Each row has a name. Each piece below is followed by the name of the row it came from, unless a question asks for something else. Each question is about the rows just above it.

32.9, 32.1, 37.9, 40.2, 43.8, 45.8, 43.6, 45.8, 45.9, 37.9, 40.2, 43.8, 45.8, 46.0, 45.8, 43.6, 45.6, 44.4, 47.5, 48.5, 50.3, 52.5, 42.9, 32.7, 32.4, 41.9, 84.3, -69.2, 78.8, 27.3, -42.1, 42.5, -85.6, -45.5, 7.3, 10.0, 8.8, 9.1, -26.8, -15.1, -5.2, -7.5, -19.5, -35.0, -44.7, -33.9, -68.4, -22.0, 7.7, -19.0, -47.8, -58.2, -33.0, -37.7, -24.1, 22.0, -45.5, -57.6, 29.2, -34.0, -85.4, -84.1, -57.6, -20.2 = z737
-35.0, 42.9, 7.3, 48.5, 45.8, -69.2, 40.2, 8.8, 37.9, -45.5, 7.7, -5.2, 43.6, 45.6, -57.6, -47.8, 45.8, 84.3, 45.9, 44.4, 22.1, -37.7, 10.0, -45.5, -44.7, 32.7, -20.2, -19.0, -68.4, 43.6, 40.2, -33.9, -85.6, 42.5, -58.2, 32.9, 32.1, 50.3, -26.8, 9.1, -19.5, 52.5, 29.2, -22.0, -34.0, -84.1, 45.8, 43.8, -33.0, -85.4, 43.8, -24.1, 47.5, 46.0, 27.3, -15.1, -57.6, -42.1, 41.9, 32.4, 78.8, -7.6, 37.9, 45.8 = z600
-23.3, -29.4, -27.8, -27.2, -20.6, 6.9, 32.4, 32.9, 38.6, 37.9, 40.2, 43.7, 45.8, 46.0, 45.8, 45.9, 45.6, 44.4, 47.5, 39.0, 50.3, 52.5, 76.4, 83.8, 32.4, -47.7, -89.0, -69.2, -40.4, -5.1, -24.4, 42.5, 10.0, 7.8, -6.0, -3.6, 2.9, -8.6, -26.8, -15.1, -17.9, -17.5, -19.5, 3.6, -44.7, -44.9, -19.9, -63.0, -24.4, -19.0, -29.2, 23.0, 29.3, -37.7, -87.5, -89.0, 7.8, 31.3, -54.6, -34.0, 16.9, 73.4, 31.3, -20.2 = z488
12.0, -29.4, -27.8, -27.2, -1.6, 6.9, 32.4, 38.5, 32.1, 37.9, 40.2, 43.8, 45.8, 46.0, 45.8, 45.9, 45.6, 44.4, 40.0, 48.5, 50.3, 77.3, 76.4, 32.7, -41.0, -83.6, -37.0, -69.2, -10.6, -5.1, 11.0, 42.5, 10.0, -11.6, -2.2, 10.0, 2.9, -16.1, -26.8, -18.0, -15.8, -13.5, 4.3, -35.0, -44.7, -61.4, 75.0, -22.0, -24.4, -19.0, 26.8, 23.0, -33.0, -88.3, -87.5, -47.4, -11.6, -28.0, -21.1, 17.1, 68.0, 26.1, -28.0, -61.7 = z168
-45.5, 45.8, 9.1, -85.4, 50.3, 46.0, -44.7, 22.1, 47.5, -5.2, 40.2, -19.5, 45.6, -20.2, 43.6, 29.2, -58.2, -68.4, -22.0, 45.8, 41.9, -15.1, -34.0, -35.0, 7.7, -33.0, 45.8, 43.8, 32.1, 8.8, -57.6, 42.5, -26.8, -57.6, -45.5, -84.1, 32.7, 45.9, -69.2, -47.8, 48.5, 40.2, -7.5, 37.9, 10.0, 43.6, 78.8, 37.9, 27.3, -19.0, 84.3, 44.4, -33.9, -37.7, 42.9, 52.5, 7.3, 32.9, -24.1, 45.8, -85.6, 32.4, 43.8, -42.1 = z755
-85.6, -85.4, -84.1, -69.2, -68.4, -58.2, -57.6, -57.6, -47.8, -45.5, -45.5, -44.7, -42.1, -37.7, -35.0, -34.0, -33.9, -33.0, -26.8, -24.1, -22.0, -20.2, -19.5, -19.0, -15.1, -7.5, -5.2, 7.3, 7.7, 8.8, 9.1, 10.0, 22.0, 27.3, 29.2, 32.1, 32.4, 32.7, 32.9, 37.9, 37.9, 40.2, 40.2, 41.9, 42.5, 42.9, 43.6, 43.6, 43.8, 43.8, 44.4, 45.6, 45.8, 45.8, 45.8, 45.8, 45.9, 46.0, 47.5, 48.5, 50.3, 52.5, 78.8, 84.3 is which row reordered? -> z737
Put -44.9, -19.9, -63.0, -24.4, -19.0, -29.2, 23.0, 29.3, -37.7, -87.5, -89.0, 7.8, 31.3, -54.6, -34.0, 16.9, 73.4, 31.3, -20.2, -23.3, -29.4, -27.8, -27.2, -20.6, 6.9, 32.4, 32.9, 38.6, 37.9, 40.2, 43.7, 45.8, 46.0, 45.8, 45.9, 45.6, 44.4, 47.5, 39.0, 50.3, 52.5, 76.4, 83.8, 32.4, -47.7, -89.0, -69.2, -40.4, -5.1, -24.4, 42.5, 10.0, 7.8, -6.0, -3.6, 2.9, -8.6, -26.8, -15.1, -17.9, -17.5, -19.5, 3.6, -44.7 back in order: which row is it? -> z488
Put 29.2, -34.0, -85.4, -84.1, -57.6, -20.2, 32.9, 32.1, 37.9, 40.2, 43.8, 45.8, 43.6, 45.8, 45.9, 37.9, 40.2, 43.8, 45.8, 46.0, 45.8, 43.6, 45.6, 44.4, 47.5, 48.5, 50.3, 52.5, 42.9, 32.7, 32.4, 41.9, 84.3, -69.2, 78.8, 27.3, -42.1, 42.5, -85.6, -45.5, 7.3, 10.0, 8.8, 9.1, -26.8, -15.1, -5.2, -7.5, -19.5, -35.0, -44.7, -33.9, -68.4, -22.0, 7.7, -19.0, -47.8, -58.2, -33.0, -37.7, -24.1, 22.0, -45.5, -57.6 back in order: which row is it? -> z737
-85.6, -85.4, -84.1, -69.2, -68.4, -58.2, -57.6, -57.6, -47.8, -45.5, -45.5, -44.7, -42.1, -37.7, -35.0, -34.0, -33.9, -33.0, -26.8, -24.1, -22.0, -20.2, -19.5, -19.0, -15.1, -7.5, -5.2, 7.3, 7.7, 8.8, 9.1, 10.0, 22.1, 27.3, 29.2, 32.1, 32.4, 32.7, 32.9, 37.9, 37.9, 40.2, 40.2, 41.9, 42.5, 42.9, 43.6, 43.6, 43.8, 43.8, 44.4, 45.6, 45.8, 45.8, 45.8, 45.8, 45.9, 46.0, 47.5, 48.5, 50.3, 52.5, 78.8, 84.3 is which row reordered? -> z755
What are the next 2 entries after 8.8, 37.9, -45.5, 7.7, -5.2, 43.6, 45.6, -57.6, -47.8? -> 45.8, 84.3

11.5, 0.0, 0.8, 4.6, 3.3, 3.1, 2.6, 72.4, 2.8, 17.7, -9.8, -88.2, 18.4, 30.6, 28.0, -19.0, -10.6, 41.4, -12.7, 6.4, 5.6, -5.6, 13.0, 1.0 -> z600
-0.6, -0.3, -0.2, 0.3, -0.1, -0.2, -0.6, -4.9, -0.1, 0.2, -2.7, -1.9, -1.4, -0.6, -2.6, -0.4, -0.9, -1.6, -0.2, -2.4, 0.4, -0.5, -1.2, -0.3 -> z103
-0.6, -0.3, -0.2, 0.3, 3.1, 3.3, 3.5, -4.9, -0.1, 0.2, -2.7, -1.9, -1.4, -0.6, -2.6, -0.4, -0.9, -1.6, -0.2, -2.4, 0.4, -0.5, -1.2, -53.0 -> z168
The row with -0.6, -0.3, -0.2, 0.3, -0.1, -0.2, -0.6, -4.9, -0.1, 0.2, -2.7, -1.9, -1.4, -0.6, -2.6, -0.4, -0.9, -1.6, -0.2, -2.4, 0.4, -0.5, -1.2, -0.3 is -> z103
1.0, 11.5, 0.0, 0.8, 4.6, 3.3, 3.1, 2.6, 72.4, 2.8, 17.7, -9.8, -88.2, 18.4, 30.6, 28.0, -19.0, -10.6, 41.4, -12.7, 6.4, 5.6, -5.6, 13.0 is which row reordered? -> z600
What are the next 2 entries after 3.3, 3.1? -> 2.6, 72.4
What are the next 2 entries after -0.2, -0.6? -> -4.9, -0.1

-7.6, -25.0, 4.1, 46.1, -12.2, 3.3, -0.1, 17.3, 1.1, -19.1, 25.3, -6.6 = z816
-9.9, -7.8, -10.1, -11.4, -5.6, 11.7, -22.6, 1.1, -32.7, -53.4, 22.9, -2.7 = z737
-12.5, 2.4, -3.7, -12.6, -1.0, -2.2, -5.5, 22.5, -12.0, -13.8, 31.3, 2.5 = z755
2.4, -3.7, -12.6, -1.0, -2.2, -5.4, 22.5, -12.0, -13.8, -6.0, -41.7, -1.6 = z600
Put -25.0, -19.1, -12.2, -7.6, -6.6, -0.1, 1.1, 3.3, 4.1, 17.3, 25.3, 46.1 back in order: which row is it? -> z816
What are the next 2 entries after 4.1, 46.1, -12.2, 3.3, -0.1, 17.3, 1.1, -19.1? -> 25.3, -6.6
What are the next 2 entries after 2.4, -3.7, -12.6, -1.0, -2.2, -5.5, 22.5, -12.0, -13.8? -> 31.3, 2.5

13.0, 1.6, 4.7, 11.3, 3.3, 11.0, 4.5, 12.3, 10.7  z168
3.3, 11.3, 4.7, 4.5, 1.5, 12.3, 13.0, 11.0, 10.7  z816
5.3, 32.9, 7.1, 8.3, 4.9, 31.9, 20.5, 25.1, 30.7  z755
3.4, -4.9, -9.6, 39.4, 35.4, 25.7, 13.0, 34.6, 22.5  z186
16.8, 72.8, 33.8, -83.2, -73.7, -29.8, -47.4, -58.1, -20.7  z762
9.5, -24.6, 2.9, 10.5, 15.7, -20.9, -14.8, -13.0, -20.4  z737
Give the next 2 entries after 2.9, 10.5. -> 15.7, -20.9
Which row holds these entries in another order? 3.3, 11.0, 12.3, 11.3, 4.5, 1.5, 10.7, 13.0, 4.7 -> z816

41.4, -39.0, -24.7, 47.3, -32.7, 35.1, -5.8, -16.3, -0.6, 17.4, 33.7, -2.9, 14.3, -24.7, -22.3 -> z737
-6.0, -0.5, 7.1, 18.9, -3.2, 7.0, 8.0, -29.8, -63.5, 47.9, 8.2, -17.3, -15.6, -85.2, -75.5 -> z168
16.0, 17.2, 1.2, 3.7, 17.1, -6.0, -0.4, 7.1, 18.9, -3.2, 7.0, 8.0, 9.2, 19.6, 19.1 -> z442
14.4, 40.7, 5.1, 3.9, 43.0, -20.0, 13.3, 14.1, 23.4, -13.1, 10.2, 11.7, 16.5, 36.1, 29.3 -> z600
39.2, 22.0, 3.5, 14.5, 21.5, 2.9, -2.8, 14.3, 39.2, 5.6, 18.8, 18.1, 19.5, 31.5, 34.2 -> z897
41.9, -52.4, -29.8, 52.0, -43.0, 43.0, -6.5, -19.6, -6.4, 21.0, 36.4, -7.8, 11.0, -36.1, -33.9 -> z816
6.7, -5.5, 10.4, 2.6, -9.7, 18.2, -2.6, 6.2, 5.0, 16.2, 3.1, 6.7, -2.1, -0.2, 7.5 -> z488
-29.4, 96.3, 52.7, -55.8, 82.4, -49.9, 16.3, 43.9, 37.9, -18.8, -32.0, 29.4, 3.3, 77.8, 75.8 -> z755
-6.4, 3.4, 23.3, -12.4, -4.4, 15.3, -2.2, 13.6, 7.3, 18.7, -8.8, 10.8, -5.6, 5.5, 14.3 -> z762
35.5, -3.5, -1.3, 20.8, -4.2, 20.6, -7.5, 5.5, 22.9, 15.1, 19.8, 10.7, 10.6, 9.0, 15.5 -> z186
7.4, 9.2, 13.9, -11.3, 4.0, 2.5, -5.8, 13.3, 18.9, 8.9, -3.3, 10.2, -2.5, 15.2, 23.5 -> z124
The next 2 entries after -24.7, 47.3, -32.7, 35.1, -5.8, -16.3, -0.6, 17.4, 33.7, -2.9: -> 14.3, -24.7
The next 2 entries after -6.0, -0.4, 7.1, 18.9, -3.2, 7.0, 8.0: -> 9.2, 19.6

13.4, 12.4, 9.2, -7.4, 12.0, 5.4, 4.6, 11.8, 23.0, 14.9, 20.8, 34.6, 21.9, 0.8 = z186
-16.6, -34.8, 83.4, -42.2, -16.9, 47.3, 38.6, 36.9, 54.1, 11.3, 46.1, 81.1, 81.6, -58.7 = z488
-7.4, 49.4, 29.5, 27.9, -24.8, 21.6, 49.1, 10.0, -30.9, 51.6, 23.6, -17.8, 34.4, -8.5 = z103
-0.5, -1.3, -2.0, -6.4, -0.2, -3.7, -2.9, -1.9, 4.7, 1.6, 2.0, 7.4, 2.6, -4.2 = z737
1.9, 2.6, -5.0, -0.8, 1.5, -3.9, -3.0, -2.6, -0.3, 1.6, -0.3, 0.7, -2.5, 3.3 = z762
11.7, 34.6, 5.4, 12.0, 0.8, -7.4, 23.0, 4.6, 20.8, 13.4, 21.9, 9.2, 14.9, 12.4 = z168
9.5, 10.5, 6.0, 7.5, 6.3, 8.4, 7.6, 5.7, 5.2, 9.2, 7.7, 6.8, 4.4, 14.5 = z816
1.5, -3.9, -3.0, -2.5, -0.3, 1.6, 28.4, -55.0, 16.6, 65.1, 17.1, 47.1, -13.4, 84.3 = z124
-7.4, -17.8, 49.1, -24.8, -8.5, 28.0, 23.6, 21.6, 34.4, 10.0, 29.5, 51.6, 49.4, -30.9 = z600
The next 2 entries after -3.0, -2.6: -> -0.3, 1.6
Which row holds these entries in another order? 34.4, 10.0, 51.6, 28.0, -24.8, 49.4, -30.9, 23.6, -8.5, 49.1, -17.8, -7.4, 29.5, 21.6 -> z600
What are the next 2 entries after 1.5, -3.9, -3.0, -2.6, -0.3, 1.6? -> -0.3, 0.7
The next 2 entries after -0.3, 1.6, 28.4: -> -55.0, 16.6
What are the next 2 entries after -0.3, 1.6, -0.3, 0.7? -> -2.5, 3.3
12.4, 20.8, 11.7, 4.6, 34.6, 5.4, -7.4, 14.9, 0.8, 23.0, 13.4, 12.0, 9.2, 21.9 is which row reordered? -> z168
-7.4, 0.8, 4.6, 5.4, 9.2, 11.8, 12.0, 12.4, 13.4, 14.9, 20.8, 21.9, 23.0, 34.6 is which row reordered? -> z186

30.6, -19.9, -14.7, -21.2, -23.1, -1.5, -3.6, -20.6, -36.8, 10.5, -38.8, -36.6, 24.3, 53.5, 10.8, 11.8, -24.8, -1.7, -7.4, 1.8, -22.8, -36.1, -5.3, -46.5, -74.7, -6.0, -34.6, -1.5, 24.2, -2.3, -13.6, 31.3, -57.4, 75.4, 9.7, -23.8, 74.0, 17.6, 5.6, -55.8, 55.4, -26.0  z168
-62.3, -2.5, -56.7, -36.3, -37.1, 27.5, 5.3, 45.7, -55.3, -44.2, 47.0, 8.9, 58.4, 31.7, -60.4, -19.1, 18.0, 14.9, -21.4, -17.5, -8.1, -35.1, 12.5, 10.0, -34.0, -37.6, 11.3, -3.7, 18.9, 42.7, 42.5, 9.7, 8.7, -37.7, 36.7, -55.8, 48.9, -56.2, -22.3, -8.2, -62.5, -31.4  z755
-40.5, -7.5, -48.8, -25.9, -35.3, 26.6, 9.3, 25.2, -40.5, -34.9, 33.8, 4.1, 65.7, 27.6, -54.5, -9.0, 30.2, 9.2, -20.5, -13.4, -5.5, -31.7, 8.5, 2.0, -24.5, -30.3, 3.9, 8.6, 16.2, 31.4, 23.9, 22.5, -1.9, -37.9, 20.4, -49.7, 23.2, -54.6, -19.7, -7.2, -53.4, -29.6  z103
28.1, -25.0, -0.4, 12.7, -25.3, 21.8, 32.6, -65.2, -0.1, 7.0, -6.2, -14.9, 53.2, 7.5, 0.5, 35.9, 75.5, -19.4, -5.5, -4.7, 2.7, -26.6, -7.5, -27.3, 20.7, 13.6, -26.0, 63.1, 11.8, -23.1, -56.9, 80.5, -41.0, -36.0, -38.6, -12.2, -71.4, -48.3, -20.6, -0.9, -31.8, -32.2  z442
-56.9, 8.4, -37.1, 6.8, 2.7, 58.7, -25.2, 8.1, -34.6, -61.9, 25.4, 32.8, -22.0, 35.7, -41.5, 5.2, 8.8, 8.7, -25.1, -6.8, 1.7, -23.6, 9.6, 27.3, -12.4, -31.0, -26.4, 34.7, -3.3, 50.7, 37.9, -13.0, 5.6, -19.6, 21.2, 3.9, 9.5, -52.8, -39.8, -17.7, -12.7, -19.5  z600
-55.5, -2.9, -58.4, -33.8, -39.2, 26.4, 4.3, 47.3, -50.3, -46.2, 49.1, 9.0, 67.4, 30.8, -69.2, -19.8, 17.9, 14.6, -21.8, -16.0, -8.6, -31.3, 11.2, 10.8, -35.5, -43.7, 12.7, -3.8, 19.2, 47.9, 41.5, 7.8, 8.6, -39.3, 38.5, -59.5, 44.2, -48.9, -20.9, -8.1, -57.1, -28.9  z816
24.1, -24.8, -2.3, 10.5, -23.8, 24.3, 31.3, -55.8, -1.5, 5.6, -3.6, -13.6, 53.5, 9.7, -1.7, 30.6, 75.4, -19.9, -6.0, -5.3, 1.8, -26.0, -7.4, -23.1, 17.6, 10.8, -22.8, 55.4, 11.8, -20.6, -57.4, 74.0, -38.8, -34.6, -36.1, -14.7, -74.7, -46.5, -21.2, -1.5, -36.8, -36.6  z737
The next 2 entries after -5.3, -46.5, -74.7, -6.0, -34.6, -1.5, 24.2: -> -2.3, -13.6
Which row holds these entries in another order? 9.7, -5.3, -36.1, -6.0, -57.4, -26.0, -23.1, -36.8, 11.8, 30.6, -46.5, 24.1, -74.7, -1.5, -20.6, -36.6, -7.4, -1.7, 55.4, 31.3, 17.6, -21.2, -23.8, 74.0, -1.5, -55.8, -34.6, 10.5, -22.8, -3.6, -14.7, -2.3, 75.4, 53.5, -24.8, -13.6, 24.3, -19.9, 1.8, 10.8, -38.8, 5.6 -> z737
The next 2 entries after 58.7, -25.2, 8.1, -34.6, -61.9, 25.4, 32.8, -22.0, 35.7, -41.5, 5.2: -> 8.8, 8.7
Put -62.5, -62.3, -60.4, -56.7, -56.2, -55.8, -55.3, -44.2, -37.7, -37.6, -37.1, -36.3, -35.1, -34.0, -31.4, -22.3, -21.4, -19.1, -17.5, -8.2, -8.1, -3.7, -2.5, 5.3, 8.7, 8.9, 9.7, 10.0, 11.3, 12.5, 14.9, 18.0, 18.9, 27.5, 31.7, 36.7, 42.5, 42.7, 45.7, 47.0, 48.9, 58.4 back in order: which row is it? -> z755

28.9, -34.9, -23.3, 6.0, -22.5, -9.7, 24.8  z124
-23.3, -34.9, 28.9, -9.7, 24.8, 5.9, -22.4  z816
91.8, 35.0, -88.7, -35.0, 69.7, 26.1, 28.9  z103
-22.4, -34.9, 28.9, 24.8, 6.0, -23.3, -9.7  z755
What are the next 2 entries after 28.9, -9.7? -> 24.8, 5.9
-34.9, -23.3, -22.5, -9.7, 6.0, 24.8, 28.9 is which row reordered? -> z124
Put 28.9, 24.8, -9.7, 5.9, -22.4, -34.9, -23.3 back in order: which row is it? -> z816
-9.7, -22.4, -34.9, 28.9, 24.8, 6.0, -23.3 is which row reordered? -> z755

